In the data rows, the value 128 means zero.
Here is a table of points, one per row:
[137 130 162 153 143 162 136 145 113 125 105 101  90 111 122 117 158 149 142 128 135 132 153 151 110 112 120 116 125 110 111  99 168 151 145 140 144 148 163 168 115 123 141 138 141 135 123 119]
[125 172 122 150 112 134 102 116 152 158 103 149 123  72 143 103 146  96 119 102 107 107  64 178  93 111  72  72  73  73  75  74  73  75  78  79  77  80  79  81  85  84  88  88  86  88  87  90]
[144 148 144 149 151 162 147 147 125 146  98 104 115  88 143 118 158 156 127 126 157 102 159 155  90 117 135 110 114 121  99  99 133 160 157 106 136 112 167 151 137 123 127 128 142 141 108 119]
[123 134 102 105 126 100 133 119 108 117 140 137 114 164 127 147 129 134 127 156 129 148  98 122 157 126 131  93 134 112 160 118 107 160 121 119 141 160 106 162 157 114 146 129 157 143 148 154]
[145  83 141 130 120 147 196 155 167 192 156 163  91 111  71 111 135 182 175 124  64 202 102  57 148  34 179 143 202  94 115 254  77 140 107 198 131 163 226 137 125 249 128 100 116 139 247 157]
[137  86 164 146 155 142 132 147 145 141 115 127  99 100 129 123 158 173 140 144 103 138 141 145 119 102 145 125 145 128 114 134 161 143 111 128 151 139 155 131 105 157 139 149 146 138 151 109]
[120 133 137 153 128 143 115 135 150 105 127 119 131 117 156 117 145 115 141 111 145 108 146 120 104 139 119 135 126 127 118 117 150 132 139 120 140 135 148 137 123 131 143 161 144 164 130 136]
[111 155 193 148  96 173  99 124 104  87 150 108 150 115 140 117 132 145 112 156 195 118 187 143 126 121 133 113 122 142 154 102 197  97 174 172 134  80  79  81  85  84  88  88  86  88  87  90]
[114 115  99 112 104 121 110 126 164 106 158 136 144 141 153 131 111  90 120 116 127 115 113  98 139 140 120 138 131 150 152 146 127  97 118 117 136 116 108 101 155 152 160 162 160 146 165 180]
[102 126 135 160 117 157 104 129 152 116 118  99 128 100 153 118 147 114 134 113 134  98 154 134  92 136 128 145 134 153 106 129 167 135 131 113 144 118 154 145 111 129 142 180 152 171 117 129]
[148 142 157 154 160 143 142 137 112 114  96 124  80 116 102 107 155 156 164 138 139 138 137 171 111  87 126 104 127  93 109 106 166 160 145 151 148 162 144 164 120 113 154 132 129 124 124 105]
[106 127 100 145 106  99 112 126 162 113 135 154 135 149 143 132 147  97 172 105 116  96 101 129 138 126 141 126 160 108 160 171 125 127 156 108 107 136  91 126  85  84  88  88  86  88  87  90]
[127 107 135 119 174 180 135 117 115 113 121 111 100 104 145 121 147 147 130 105 136 154 167 143 124 124 131 138 110 147 142 104 122 162 153 128 125 139 179 129  84 163 141 147 152 133 144 143]
[105 133  78  76  70 101 121 105 158 122 146 179 148 152 139 147  98  43 161 115 144 112 115  73 177 141 156 139 138 141 173 153 101 107  78  79  77  80  79  81  85  84  88  88  86  88  87  90]
[165 149 180 163 168 167 150 148  98 113  77  96  73 104  87 103 164 169 155 157 150 154 168 174 106 102 108  84  98  86 105  83 173 176 158 177 171 163 164 182 109  96 125 122 106 115 118  88]
[155 121  96  91 133 112 150 134 123 117 156 164 140 169 144 118  91  84 135 126 137 160 119 112 157 136 129 112 129 111 142 145  89 111 128 125 144 154 116 107 177 163 147 129 124 137 165 164]
[147 119 142 129 149 137 136 135 118 123 110 132  78 128 122 127 133 139 118 137 129 140 122 137 133 128 123 111 133 118 136 122 144 144 135 151 137 150 127  81  85  84  88  88  86  88  87  90]
[159 149 170  80 123 152 132 133  73 113  58 112 104 137 164 137 205 246  84 149 138  83 104 173 166 139  97 122  63 160  78 174 109  93 124 139 137  97 143 187 147  49 176 153  90 124 141 107]
[ 92 132  89  98  52  87 121  99 192  93 134 166 161 144 127 153  43  65 112 114  95  98  87 115 144 185 150 150 146 182 183 140 108  99  86 127 133 131  88 114 180 155 161 187 162 157 183 161]
[146 137 162 144 159 151 136 133 105 122 100 102  99 112 108 112 156 149 144 133 148 130 160 152 105 105 110 106 128 102 114 107 173 152 157 155 154 158 150 159 107 110 139 144 130 126 124 120]
[132 152  72  72  60 105 123 151 140 131 145 177 164 143 148 150 113  92 122 101 166 109 114  99 186 138 175 137 119 136 173 146  93 126 155 102 126 125  93  94 170 183 140 108 176 170 184 191]
[ 94 135 119 138 114 108 103 123 156 123 174 121 139 135 118 106  83 101 143 116 143 108 108 116 115 172 112 115 163 116 147 189  84  94 113  95 160 117 120 107 152 189 133 144 163 135 172 164]
[120 110 141 146 114 126 107 125 115 156 150 130 114 130 138 140  97  94 111  88 107 135 132 123 166 113 133 114 115 122 114 126  73  75  78  79  77  80  79  81  85  84  88  88  86  88  87  90]
[145 121  68 134 133  87 135 141 115 108 147 120 186  96 141 142 141 102 144 100  82 167  75 133 138 131 114 148 143  93 110 118 103 127 130 154 163 129 118 112 150 139 147 143  86  88  87  90]
[123 130 122 137 116 122 122 140 142 117 135 127 128 138 136 125 121 108 132 127 134 131 124 115 130 142 109 140 128 129 131 132 133 119 131 131 144 128 126  81  85  84  88  88  86  88  87  90]
[110 142 128 124 135 142 140 124 119 108 122 159 163 153 174 134  93 116  94 122 128 124 147 121 130  97 126 118 121 160  75  74  73  75  78  79  77  80  79  81  85  84  88  88  86  88  87  90]
These points spread out most along one direction. How far along it is each point below, from 0 to 99? 50 is the average, and the first point above lies past it.
[103 107  49 123  92  46 138 117 127 115 177 121 218 153 161 191 145 133 114  94  90 189  68 129 141 111 105 163 119 112 100 132 102 118  78  79  77  80  79  81  85  84  88  88  86  88  87  90] 31
[129 124 134 143 120 140 117 131 126 107 122 119 123 135 133 117 121 120 123 132 141 123 138 126 136 131 124 137 130 117 140 121 147 127 135 154 138 142 141 129 143 150 164 138 133 137 140 128] 52
[110 112  96 111 104 101 115 119 153 125 158 150 145 163 153 140  89  84 117 106 119 109  88 101 153 142 141 144 144 145 158 152 101  97 107 114 116 122 100 100 162 149 165 158 166 148 170 172] 27
[140  96 155 123 143 102 152 128 137  90 124 121 118 151 107 123 176 109 117  87 179 151 166 125 142 121 148 134 126  94 152  83 160 170 136 157 125 127 159 176 176 153 106 173 168 137 123 159] 57
[133 125 150 154 183 175 138 145 147  67 151  94 105 130  76  91 150 161 128 141 134 109 164 165  76 153 108 120 109 135 118 129 189 161  87 157 129  96 183 164  95  84  88  88  86  88  87  90] 69
[ 88 108  81 120  83 111  85 112 184 126 169 150 172 155 179 151  97  70 118  92 113  82 109  91 138 159 129 166 150 164 151 170  99  94 107  86 115 101 105  92 151 168 165 177 176 188 165 205] 21
[166 162 163 148 203 161 191 140  94 153  81 107  80  81 101 106 146 182 154 177 170 130 157 170  83 113 132  69 114 119 102  66 133 167 158 161 144 131 183 159 159 130 119 113 110  85 120  92] 79
[162 130 178 160 171 168 144 141 101 119  77  89  76  93 102 111 172 170 142 145 138 133 167 159 102 100 115  99 116 103 100  85 176 176 146 155 150 161 168 174 107  98 127 134 133 120 109  97] 80
[152 168 157 134 168 117 124 143  80 195  52 108  83 110 117 129 129 184  73 125 155  65 141 189 100 150 133 194 137 181  64 101 126 140 181 144 126  75 192 209 146 120 160 130 117 126 126 162] 69
[118 110 109 113 106 101 127 120 136 129 148 151 133 158 137 136 108  98 121 118 112 123  95 114 146 137 133 136 149 131 154 143 102 124 110 131 132 119 106 119 156 157 162 153 158 149 172 164] 35
[ 95 117  86 106  94  93  75 127 177 124 189 166 178 171 164 139  78  98 121 122  98 108  96  80 105 173 134 122 143 156 178 174  86 130 113 118 117 118  60 119 170 167 159 144 164 154 169 217] 21
[160 126 157 134 150 154 141 137 106 123  88  96  86 114 104 127 154 139 147 139 123 155 159 116 129 107 111 110 126 108 113 102 155 160 135 169 150 163 167 162 128 121 133 138 107 107 121  97] 69
[ 92 151 157 139 104 147 150 132  18 147 131 103 133 121  35  98 120 101 110 212  95 164 135  76 145 202 122 106 113  92 131 141 173 173 172 163 147 194 122 114 148 223 170  98 127 175  37 136] 57
[139  97  90  54 180  44  85  14 113 255 175 127 255 156  79 206  27 209  78 223  64 172 136  89 120 117 161 255 116 253 167 159 141  45 172  63  41 210  71 145 195 100  24 130 226 225 165 158] 28
